A single turn carries every row of the set below to another of its rows. Some are shown first; where does it send the rows asked next?
sabe: [ -8 -22   8  20   3 -11  16  -5   1  -4  29 -10   0  13]
tunub: [ 25 -15   8  -6 -26 -22   0 -13 -21  14   4  -9 -20  15]
Deru: [ 29  -4   8  -9 -17 -23   1  -9 -25   7  15   3 -22  22]
vuz: [  3  19  -1  -3 -14   6 -13 -53  29 -14   1  12   1   6]
sano: [  1 -22  16  14   9  15  25 -13 -49  -3 -31   7  24  14]
Tuzos: [ 10  -8  27 -11   6 -12   2 -40  19  -6  24  -2  24 -12]
Limug: [  1 -14   3  20   6 -21  21 -11  -9  -1  28 -14   7  13]
Keko: [  1  25  -3  -2 -17   8 -20 -45  19 -10   7  20  -5  11]
koz: [  8  -2   8  -3   8  33   1 -19 -13 -11 -64  15   7  13]
muge: [  1  -1  24  -8   5  34   9 -50 -17 -17 -39  24  31   7]
gepe: [ 20  17  -6 -18   6  -5  -6 -13  21  10 -17 -15 -21  25]
zera: [  1 -11  12   2  15  22  10 -10 -52  -8 -34  16  25  19]
noter: [ 15   3   2 -20  -6   1  -5 -21  29   6 -19 -16 -25  25]
nov: [  2   1   8  -8  18  36  -1 -14 -25 -16 -52  22  16  20]
nulep: [ 24  12  -8 -15  -6  -6  -8 -20  23   3 -25 -10 -24  19]
biz: [ -8  -4   0  20  10 -12  16  -9  -4   0  33  -8   7  18]
Vok: [ 12  -8  20 -22  15  27  11 -16 -42  -8 -43  14  13  30]
buf: [ 18   6  21 -15  16 -15  -3 -32  17  -9  26   8  22 -11]
Momif: [ 17 -18  24 -17   3  22  21 -15 -37  -8 -46  11  -2  30]
likal: [  1 -21  31   1  27  23  21 -17 -19 -25 -23  22  33   1]
sovig: [  0  10   0   3 -21   7 -23 -43  27 -11  -1  16  -3  -2]
mukal: [  0 -12  25  -9  31  28  14 -13 -31 -21 -27  20  32  15]
vabir: [ 13  -3  20  -2  11 -14   4 -34  19 -19  28  10  22 -13]
dal: [  2   2  20 -13  14  32   2 -35 -34 -15 -36  25  34  12]
Zemol: [ 27 -10   4  -6 -19 -21  10 -10 -18   3   7  -5 -28  28]

koz moves to Momif
sabe moves to Tuzos
Now find these:
Zemol moves to Limug
nov moves to Vok
biz moves to buf

A single turn carries every row of the set below to another of its rows. Some are shown first; where does it send the rows asked next?
fodu: [-22  41  41  11  17 -29  27  -7 -28   7  16  34 -10 -20   0  14  28 -29
  23]
zer: [-16  31  36  50  27  -2   7 -14 -12  21  40  22 -17 -24 -31   7 -32  15
  46]
dulad: [ -9  -1  44  34  25  -3  -9  14 -33  16  29 -12   1 -48 -26 -13 -19   7
   9]
mena: [ -6  26  22  10  25  -9   1  48 -10  52  10  11 -21 -35 -16  14  18  -4
  13]
Dat: [-20  32  15  38  -1 -14  42 -24 -31  17   8  36  -8 -38   1  17 -18 -15
  15]
Fidez: [-19  30  43  43  32 -17  31 -32 -40   5  -3  29 -31 -41   3  37   1   3
  23]
Zad: [ -2  14  33  16  19  -6 -11   7  -8  25 -11  20 -24   2 -25  24  56   3
  24]
rer: [ -6   5  16  56  11  -9  28 -44 -20  -4  -9  15 -20 -37 -15  19 -23   9
  20]
puv: [-14  10  26  25   5   1   9 -12  -5  -5 -49  14   8  -9 -17   3  12  12
  32]
guvef: [  9  35  44  21   4   8  29 -13   0  33   1   0   2 -44 -27  37  27  14
  -6]
momur: [ -5  27  23  19  47   4 -17 -17 -21  28  43  27  11 -51 -16  26  -8 -17
  15]
lesa: [ -2  13  41 -16  17 -17  -8  20 -35  13 -31  22 -16 -27   1 -11 -21   1
  23]
paser: [ 28  14  37  -9  26  12   6  19 -26   6 -26   5 -28 -38  -1   0 -14  15
  23]
timo: [-15  18  11   1   8 -10  -7  -3   8  25 -37  29 -20  -4 -26  41  -4  -5
  33]
Fuzop: [ -5   6  35  10  19  -6 -13  19 -33   2  49  11  -4 -51 -20   8  -3  -6
  11]
Rus: [  0   7  24  -7   6   0   4  30  -9  -2 -27  16  -2 -34 -17   5 -14  15
  41]
Levul: [-10  20  44  14  15   0   4 -34 -13  42 -12  14 -10 -21 -19  15 -10   4
 -43]
lak: [  0  58  22  24  29   5  22 -26  -9  10   8  -8  29 -31 -20  -5 -13   0
   5]
roza: [-10  36  39  40  22 -22  -5 -21 -25  24  48  25 -22 -24 -19   4 -21   2
  44]
Pogu: [ -3  -5  33  17  39 -28 -29  21 -11  26  -3   2 -38 -27 -23  22  20  15
  20]
figar: [-19  16  40  39  64   5 -17 -19 -19  26  20  10  12 -50 -26  28 -11   7
  25]
lorip: [  1  30  31   8  18 -11  -1 -10 -16  61 -47   6 -28  -6 -11  13 -12  -8
  16]
Vob: [ -5  -2  17  24  20   7 -18  -7  -2  29 -21  18 -28  17 -31   2  16   6
  -6]
deza: [ -2  10  21  37  33  -9 -20 -29 -21  31  30   2  21 -52 -27   4 -15  -9
  24]
Nuvig: [ -5  28  37  40  35  -3  -4 -24 -21  14  46  30 -34 -23 -21  15 -30  11
  33]
gibu: [ 12  32  35  10  28  34  20  -8 -16   1 -33  23 -20 -18   6  24  21   8
  14]
Fivul: [ 32  29  18   3   8   1   9  -8  -4  34 -26  -1 -33 -21 -16  35  15  -4
  34]
raru: [ -6  18  12  45   4   9  45 -15   2  15   1  -6   3 -18 -27 -14 -15  -7
  13]
tafo: [-10  55  35   6  36 -25   2 -28 -17 -15  14  16  20 -31 -11  21  15  -6
  20]
luzof: [-26   9  42  10  -1 -29  -7 -25   2   7 -10  27   3 -28 -34  39  22   9
  -5]
mozaf: [  4  27  26   4  -1  -4   4 -22 -30  16 -31  31  -6  -5  12 -14   8 -19
   1]
Zozis: [ -8   6  44  32  56  -1  10 -35 -18 -11 -15  13 -43  -8 -15  20  -3  10
   1]
tida: [-13  37  30  15  56  -4  -5 -45 -12 -11  -4   7   5 -18 -21   9 -21  11
  -8]
Fipak: [-28   0  47  21  45   5 -14  20 -31   4  29  13 -10 -44 -26  14 -17  10
   5]
kuri: [  4  -6   1  19  16  -4 -16  21   3  39   3   2 -29 -21 -28  -2 -14   5
  -2]
Fegiz: [  4  28  21  23   7  17  11  15  -5  55  -8  11 -13   3 -21  -2  31  -5
   4]

mozaf moves to puv
lak moves to tida
luzof moves to guvef
Now find these:
figar moves to momur
paser moves to lesa
Zozis moves to fodu
Pogu moves to mena
Fuzop moves to dulad
Fivul moves to lorip
Fidez moves to Dat
Nuvig moves to roza
Fegiz moves to Vob

